In the rows, 128 means zero.
Rotation paths and how fast each direction turns (deg/step):
Each turn is a multiple of 5 degrees from 10 to 175, or 0.
Each row of a path follows its step; steps can be skipped.

step 0: [121 127 122 135 125 124 131 112 138 126 133 129 123 121 130 126 124 128
 133 127 128 124 127 123 127 128 130 120 120 127 121 130 129 129 119 130
 136 131 125 123 136 124 140 130 122 128 119 118 122 125 126 127 130 126
 128 127 123 134 122]
step 6: [132 130 129 128 127 139 123 123 131 128 123 121 125 129 131 133 123 126
 120 131 135 127 125 132 134 128 123 115 131 125 131 140 125 135 132 121
 127 115 127 129 140 129 131 124 126 134 130 132 124 131 134 125 124 125
 132 122 127 131 116]
step 10: [128 125 130 130 145 119 119 128 127 135 131 131 126 123 121 127 118 124
 132 130 131 128 127 124 126 131 122 124 121 126 135 127 126 127 129 123
 122 129 120 128 125 124 127 127 138 122 121 123 123 131 130 120 126 124
 128 137 131 130 116]
step 11: [121 132 134 122 123 134 130 130 123 130 136 124 135 135 132 129 132 127
 114 136 133 124 139 132 124 130 117 129 126 123 131 123 141 127 127 132
 121 124 129 126 128 123 133 126 119 126 133 129 123 122 127 129 132 127
 124 134 122 125 122]
step 12: [125 131 126 124 129 128 126 127 130 135 120 123 135 126 134 128 124 127
 131 136 123 121 131 128 134 122 131 125 129 118 128 136 122 125 119 130
 136 129 140 118 128 132 128 123 131 124 139 131 132 134 130 129 128 123
 138 129 133 136 137]
step 13: [127 125 137 135 119 119 129 131 142 127 130 134 121 128 139 121 123 130
 134 129 134 128 125 123 129 129 126 120 131 129 135 124 136 132 127 127
 130 131 129 119 126 129 124 132 135 130 121 133 127 129 129 126 128 137
 127 120 122 118 131]
step 14: [130 129 121 131 131 133 133 130 130 125 125 133 133 139 127 128 131 131
 139 123 129 119 137 131 131 134 137 130 119 133 128 122 128 120 130 122
 130 121 124 123 139 123 123 128 125 126 125 127 119 126 120 122 127 129
 115 131 130 136 128]
step 16: [137 124 138 125 135 130 126 128 124 135 139 118 131 121 129 139 128 133
 138 135 122 138 129 125 125 124 124 122 127 134 126 130 135 135 131 134
 125 131 129 122 135 133 124 117 129 130 128 130 124 121 123 128 129 124
 130 124 123 127 126]
step 20: [119 126 128 130 133 130 125 129 135 132 124 122 139 126 129 130 135 120
 125 127 137 136 122 127 136 124 121 127 126 136 128 128 128 109 128 126
 124 127 125 135 132 128 134 127 134 131 127 135 126 133 121 123 134 126
 122 124 120 130 126]
step 23: [129 127 132 134 121 133 128 127 132 137 119 129 132 126 123 122 122 136
 129 122 117 128 129 128 121 131 127 119 125 128 129 125 132 133 124 121
 125 125 127 130 121 136 141 130 130 126 124 129 123 130 126 118 123 118
 116 132 125 125 127]
step 25: [124 126 130 121 126 136 123 128 127 128 122 123 124 119 141 127 126 129
 128 130 122 121 122 131 120 126 121 134 134 119 124 124 134 123 126 135
 126 126 129 130 145 120 129 123 135 130 125 136 134 124 131 132 130 134
 127 125 127 136 129]
Speeds:
[130 128 128 131 129 124 127 127 129 128 126 127 130 128 129 131 126 128
 126 129 127 128 128 127 130 129 130 127 130 128 126 129 129 128 128 126
 126 128 127 127 128 128 129 129 128 128 130 127 130 131 129 131 127 127
 129 130 130 126 128] => 125
[127 128 129 129 127 127 129 130 129 128 126 130 127 126 128 128 129 126
 126 131 128 128 127 132 130 127 130 128 127 124 129 130 127 127 127 129
 131 127 128 126 131 127 128 129 127 130 127 129 128 128 128 129 129 128
 128 128 126 127 127] => 55
